(in the rows, 128 means zero)
Families of rows that turns and mirrors carry onto each other, the same ones carrying the whole set onto itself: the rest of each named row's family, in list order:
3 families of 6 rows:
dofev: [123 133 124 138 136 105 103 149]
dur: [111 128 134 135 134 124 132 122]
begen: [101 133 129 133 148 137 144 156]
situk: [101 128 139 142 136 168 119 154]
Gosa: [144  97 123 140 157 127 129 150]
gumiz: [130 136 140 152 126 137  87 148]
lidub: [130 125 160 138 151 165 119 147]
mef: [157 139 124 139 134 133 137 144]
vesem: [149 135 116 145 132 117 130 152]
zekep: [130 139 125 120 129 151 109 181]
garan: [149 101 130 150 145 161 110 157]
rav: [147 131 161 131 147 153 125 145]
rep: [130 102 135 128 143 151  83 154]
Fusun: [119 103 102 126 137 135 131 152]
supit: [129 146 136 136 133 150  98 175]
Mari: [122 104 141 113 137 144  88 140]
Lon: [122 117  97 118 128 144 125 158]
kekaz: [117 120 134 123 132 130 118 114]

Same family as garan: dofev, begen, situk, Gosa, gumiz
Same family as rav: mef, zekep, Mari, Lon, kekaz

Families of rows that turns and mirrors carry onto each other, the same ones carrying the whole set onto itself: the rest of each named row's family, in list order:
3 families of 5 rows:
Dig: [145 164 134 146 112 153 131 138 117 131 133 107 120 125 155 126 125 111
 132  99 103 114 126 135 159 130 122 144 115 112 146 167 135 148 138 119
 121 124]
Bidub: [122 156 133 167 122 128 133 125 143 131 129 145 117 105 126 132 121 127
 114 132 106 105 138 138 143 103 129 144 124 157 137 130 134 110 156  92
 102 107]
Mobu: [125 123 119 155 110 132 134 113 114 145 121 160 118 114 134 131 115 119
  77 124 146 105 156 111 113 117 127 169 123 125 148 132 106 142 106 132
 106 135]
goge: [153 158 130 141 118 149 128 136 122 140 134  99 133 131 157 113 133 118
 121  90 108 118 133 131 158 122 118 147 121 116 148 165 145 144 133 129
 126 122]
kita: [136 135 118 116  88 135 111 147 116 164 154 113 154 139 163 132 131 137
 116 117 110 102 121 123 131 122 135 115 131 120 153 123 111  94 120 148
 108 124]
Mozag: [154 151 121 144 115 149 139 127 120 140 134 101 132 129 156 117 115 114
 139 104  95  98 135 137 158 128 107 150 118 117 148 164 135 140 133 131
 131 128]
zovi: [134 123 106 152 115 130 128 118 111 132 114 162 132 108 124 126 113 119
  92 139 154 100 170 112 129 125 128 164 117 121 137 123 107 135 109 134
 105 132]
Kazoz: [128 110 133 123 134 102 148 149 116 121 144 137 134 122 143 119 107 131
 135 143 140 132 107 134 123 125 115 126 134 125 114 128 106 112 103 141
 138 132]
Tov: [118 117 137 133 144  98 145 150 113 125 146 139 123 125 152 126 102 141
 132 143 137 125 116 124 121 124 119 134 131 128 122 127 101 128 100 148
 143 134]
Dunug: [121 121 106 153 120 125 133 125 115 137 113 161 132 115 130 138 114 122
  77 135 143 102 166 119 123 133 120 160 123 120 130 133 114 138 103 139
 115 137]
Relo: [121 115 140 129 149 103 140 154 116 131 137 144 119 131 155 117 108 127
 134 144 149 121 109 128 134 115 113 137 140 119 108 118 115 127 103 134
 128 135]
filu: [131 128 122 123  93 119 115 145 114 160 162 103 155 129 150 132 126 149
 110 114 121  96 121 113 141 128 122 126 141 115 137 116 113  87 126 148
 102 120]
Sala: [117 156 134 163 126 130 112 126 148 127 128 153 115 104 120 129 122 127
 117 117 116 111 149 127 136 105 135 146 121 153 135 124 131 103 153  99
 106 114]
bodu: [127 127 125 113  92 129 108 141 111 170 162 115 149 134 153 139 126 132
 127 113 115 104 119 131 130 123 120 117 139 113 140 120 111  93 120 142
  97 132]
bebat: [126 165 137 154 122 117 112 125 138 136 136 149 128 100 129 122 110 127
 125 132 109 120 147 139 131  97 134 151 119 149 142 134 128 112 158 100
 103 102]

Same family as Mozag: Mobu, Relo, filu, bebat
Same family as Dunug: Dig, kita, Kazoz, Sala

Families of rows that turns and mirrors carry onto each other, the same ones carrying the whole set onto itself: the rest of each named row's family, in list order:
5 families of 8 rows:
Nibi: [107 129  96 139 130 151 127 159 168 116  70  75 100  81 130 138]
rulu: [121 106  95 126 146 162 128 148 181 131  88 110  78  89 117 135]
zibi: [115 118  88  95 128 135 132 179 160 135  91  98 135 104 156 114]
Dareb: [134  77 109 112 132 126 124 169 178 140  85 107 123 119 141 141]
labet: [129 115 100 119 101 131 150 153 146 155  93 120 126  97 149 110]
zodu: [139  92 118 108 119 123 113 173 171 120 101 111 117 118 136 133]
puvev: [116 121  96 100 128 140 131 186 160 134  84  90 130 100 161 115]
dozas: [132 121  83 108 125 122 131 187 167 142 100  89 127  99 146 122]
Kodug: [131 132  92 118 143 149 127 140 182 125  79 146  97  72 124 130]
rar: [117 112 105 121 144 153 117 135 174 140  96 107  76  95 116 133]
filaz: [115 140  94 140 143 121 119 140 167 112  66 119 115  72 141 146]
mame: [116 112 108 117 142 153 118 145 168 138  99 112  77  72 112 137]
mar: [135  89 115 105 119 124 110 169 179 136  97 103 120 114 159 136]
rufi: [142  88 106 112 121 126 106 184 172 135  87 105 134 106 140 137]
pufa: [126 125 113 116 137 159 125 135 194 126  84 138 109  62 136 126]
lizer: [107 139  97 127 139 123 128 138 164 133  57 124 126  71 128 153]
geg: [126 130 103 113 145 155 114 130 188 125  82 140 107  70 135 123]
dade: [122 128 107 116 107 131 137 149 142 168  77 121 136 100 142 120]
vezu: [126 129 107 116 138 141 119 124 189 125  83 140  95  74 144 141]
Pes: [115 120  89 104 120 129 123 178 157 142 102 107 134 104 166 124]
semok: [143  98 131 111  89 140 133 142 178 135  85 117 123  85 151 126]
fup: [109 122  95 138 129 145 125 146 166 118  75  72  99  76 119 140]
kun: [150  94 126 112  89 133 125 141 170 139  82 108 125  89 144 125]
zoma: [140 117  98 114 139 153 114 132 173 132  84 138  94  58 141 139]
kosaz: [122 119 111 103 102 127 147 157 136 151  77 115 131  88 147 116]
Sepud: [103 136 102 139 136 129 127 158 160 108  90  86 104  82 117 136]
gino: [113 144 103 145 137 135 115 138 172 129  67 116 129  65 127 139]
Fozol: [132 119  94 112 111 126 139 152 134 162  85 113 133  77 157 123]
Mulov: [112 135  94 129 144 124 122 134 166 123  60 117 129  68 129 147]
zikon: [115 105 114 126 152 149 116 139 175 144  93 107  76  98 122 139]
sil: [114 100 101 131 143 161 113 145 162 122 103 115  86  92 118 141]
bufid: [132 147  92 134 140 118 128 142 173 133  71 117 120  60 127 139]
gavof: [147  91 131 116 101 135 121 153 168 146  83 122 139  91 136 121]
Furof: [107 119 103 152 136 141 116 150 166 124  87  83 103  70 121 143]
tona: [ 98 125 105 128 143 141 122 154 154 123  74  82  97  72 119 142]
lifos: [137  80 102 107 123 125 117 166 176 131  85 105 130 116 143 142]
bolun: [125 125 106 111 108 130 140 146 142 165  84 114 134  97 143 108]
bubed: [146  88 122 121  98 144 125 143 149 131  86 131 131  90 146 122]
Daf: [151  89 129 111  96 125 133 157 156 136  80 113 117  89 139 123]
Genu: [122 113  80 113 122 136 138 179 160 145  90  97 130 115 155 119]

Same family as Pes: labet, Kodug, filaz, mame, rufi, Furof, Daf
Same family as puvev: Nibi, Dareb, pufa, lizer, dade, semok, zikon
Same family as kosaz: rulu, mar, vezu, gino, gavof, tona, Genu

Families of rows that turns and mirrors carry onto each other, the same ones carrying the whole set onto itself: the rest of each named row's family, in list order:
5 families of 8 rows:
zod: [152 110 123 154 141 122  93 137 119 122 137 126 101 139 141 125 142 128
 129 122 101 129 110]
dage: [113 145 115 100 129 160 134 107 114 127 123 134 141 114 136 131 117 149
 141 141 165 131 131]
Bezus: [130 126 110 131 111 137 124 100  93 141 118 131 105 110 149 127 117 139
 114 104 107 122 116]
Lek: [125 111  93 145 128 154 127 124 142 137 139 127  96 132 127 121 102 163
 135 119 129 138 116]
Zeni: [133 113 106 120 124 113 117 112 113 116 112 154 150 152 156 136 123 143
 153 117 131 141 112]
Degi: [118 137 133 112 131 148  90 124  97 100 120 123 145 121 144 142 152 116
 123 117 122 120 108]
Fopu: [110 121 119 130 141 149 104 146 117 117 131 114  86 109 121 112 146 145
 114 134 140 112 118]
gizep: [123 124 134 114 145 142  92 133 150 123 150 121 123 154 142 126 147 154
 158 125 151 143 122]
nov: [ 96 154 118 120 145 150 144 118 118 122 109 131 124 120 128 131 116 138
 145 125 152 118 139]
Nef: [114 122 128 116 159 150 107 139 136 120 146 131 135 147 130 129 155 144
 160 141 130 147 128]
luk: [104 136 116 111 138 163 129  98 130 121 120 123 138 124 122 137 122 149
 135 123 161 107 138]
kasa: [147 114 122 139 119 119  99 151 113 125 132 126 103 141 159 126 138 135
 126 120 107 154 104]
Zedu: [126 139 137 106 131 137 108 134  91 118 126 135 135 125 157 135 156 118
 135 126 131 104 100]
ketun: [128 126 106 135 111 140 137 115  92 123 101 127 119 110 139 137 114 129
 102 118 116 120 121]
sunop: [133 114 109 146 132 145 131 115 129 123 147 142  90 142 130 124  98 149
 128 119 153 148 122]
pota: [116 145 135 114 131 123 103 132 103 120 118 108 151 122 142 133 163 136
 133 135 120 113 116]
kapev: [126 139 146 104 128 128 101 125 100 109 112 122 146 132 155 142 159 120
 125 123 138 124 126]
kotu: [129 124 126 113 150 150 101 144 151 102 133 122 135 152 135 135 144 143
 150 142 154 138 127]
Lof: [132 110 117 111 148 143  97 155 137 124 154 123 120 157 133 125 148 137
 153 125 142 125 122]
bizi: [151 132 111 139 111 133 120 102  96 130 113 129 107 106 146 129 106 134
 110 121 136 112 113]
zazum: [117 137 119 105 124 166 140 106 122 119 108 123 142 123 126 112 118 143
 145 119 154 114 122]
fesa: [141 113 103 133 129 140 134 121 147 144 131 130  95 141 141 119 109 167
 139 129 139 139 135]
far: [126 138 129 123 136 174 108 133 130 127 138  99  89 110 128 125 137 138
 111 129 130 119 131]
vopu: [139 115 101 147 139 145 119 108 141 131 134 125 107 129 121 121 104 160
 136 136 133 155 140]
fetig: [134 116 118 133 125 120 127 111 129 119 125 145 156 151 165 128 102 137
 145 112 136 131 119]
Godab: [123 134 115 134 113 138 126 120  78 135 117 120 111 129 154 127 104 134
 105 136 122 121 107]
noz: [109 133 131  97 137 159 119 117 130 135 118 135 151 120 113 128 123 155
 138 128 147 118 134]
giba: [125 143 118 113 140 169 111 144 109 137 131 107 105 108 143 131 156 141
 102 131 137 132 114]
nedi: [153 106 126 140 118 118  90 129 115 122 156 118 117 142 145 126 143 146
 116 129 120 143  99]
fidot: [117 134 120 116 131 161 100 138 113 129 127 103  86 114 117 135 158 146
 115 131 131 131 123]
ziz: [139 139 124 130 122 120 130 102 115 126 134 135 157 153 151 147 114 139
 148 120 131 148 120]
farip: [142 113 117 139 135 121  85 139 121 123 141 130  98 140 159 149 144 139
 119 128 108 145 121]
fugov: [127 126 129 126 150 129 107 127 152 108 148 130 130 134 119 131 155 151
 156 118 149 141 131]
Nani: [124 106 102 147 144 162 133 131 125 135 128 121  97 127 132 121 114 167
 142 123 128 142 142]
Regu: [127 136 120 141 113 145 127  93 103 132  96 129 123 101 148 139 113 140
 113 122 126 137 120]
kipa: [127 144 117 138 136 175 114 137 110 116 129 116  90 110 127 119 156 134
 122 132 141 129 132]
Vimu: [133 102 120 138 122 118 112 102 132 120 119 146 140 149 138 132 105 135
 162 117 131 130 128]
potas: [150 113 106 154 125 128 105 130 110 120 132 119  92 138 169 136 138 121
 128 119 121 143 109]
Leg: [135 140 134 105 119 125  90 117 116 120 122 132 147 131 150 143 148 108
 124 125 140 119 100]
vel: [137 111 121 116 135 107 113 103 122 132 131 143 151 143 151 138 104 143
 149 129 125 131 107]

Same family as ziz: Fopu, nov, sunop, pota, Godab, nedi, fugov
Same family as Lof: noz, giba, Nani, Regu, Vimu, potas, Leg
Same family as Zedu: zod, dage, Nef, bizi, vopu, kipa, vel

Families of rows that turns and mirrors carry onto each other, the same ones carrying the whole set onto itself: the rest of each named row's family, in list order:
3 families of 6 rows:
Bom: [109 125 145 130 145 129 126 129 136 104 145 128 121 127 130  96 105 149
 132 132 112 113 134  93  89]
Niki: [103 130 132 106 103 144 108 107 136 138 136 137 150 140 106 118 126  94
 142 118 128 127 127 107 149]
Nis: [102 136 141 119 122 132 132 126 147 135 153 124 101  85 137 116 134 137
 121 142 116 101 109 122 127]
tol: [114 145 128 107 130 142 103 100 147 102 137 142 121 116 156 138 108 153
 164 141 143  97 109 126 144]
kot: [101 132 138 112 121 126 112 126 145 132 137 140  99  79 141 116 141 135
 124 141 127 101  99 127 131]
foga: [103 128 145 140 135 140 113 116 129  92 141 127 135 142 134  81 120 144
 142 130 107 114 130 104  93]
suge: [113 142 114 107 135 141  88 135 125 106 141 159 126 123 103 113 146 109
 123 134 149 140 125 119 110]
Zodo: [117 156 113 114 131 147  90 135 131  82 136 155 120 127 114 110 161 122
 123 136 135 136 128 123 115]
Nepig: [121 146 140 146 103 161 128 105  98  93 120 129  91 129 128 125 116 119
 141 104 133 103 125 111 120]
kagiv: [120 143  98 120 132 155  95 125 128  96 152 150 116 118 105 120 143 109
 119 130 153 135 125 123 116]
loke: [118 159 143 111 122 152  95 108 148  90 125 137 129 131 153 143 122 136
 160 137 144  89 114 114 141]
naz: [105 119 142 107  99 130 106 109 140 136 121 131 133 134 111 121 127  94
 137 108 128 116 125  99 155]
legig: [128 128 117 136 118 153 117 100 104  90 119 130  86 130 118 131 110 118
 135 102 144 110 124 107 116]
golub: [101 143 146 135 114 126 126 129 138 127 140 145 102  86 140 114 151 121
 120 137 117 106 101 124 133]
Rir: [104 123 146 121  98 137 102 108 143 129 133 133 154 139 124 114 145  91
 141 122 121 108 120 104 149]
laf: [122 126 123 139 108 151 126  95 105  95 129 128  93 126 111 129 114 120
 135  99 132 116 132 104 139]
gefar: [114 143 138 110 132 138  97 105 151 102 124 147 133 132 157 139  95 145
 162 132 145  97 108 112 133]
fupu: [106 129 143 139 147 133 120 120 146 100 158 133 139 134 136 101 102 153
 138 132 116 118 132  98 106]

Same family as tol: Niki, Nis, kagiv, laf, fupu
Same family as kot: Bom, suge, naz, legig, gefar

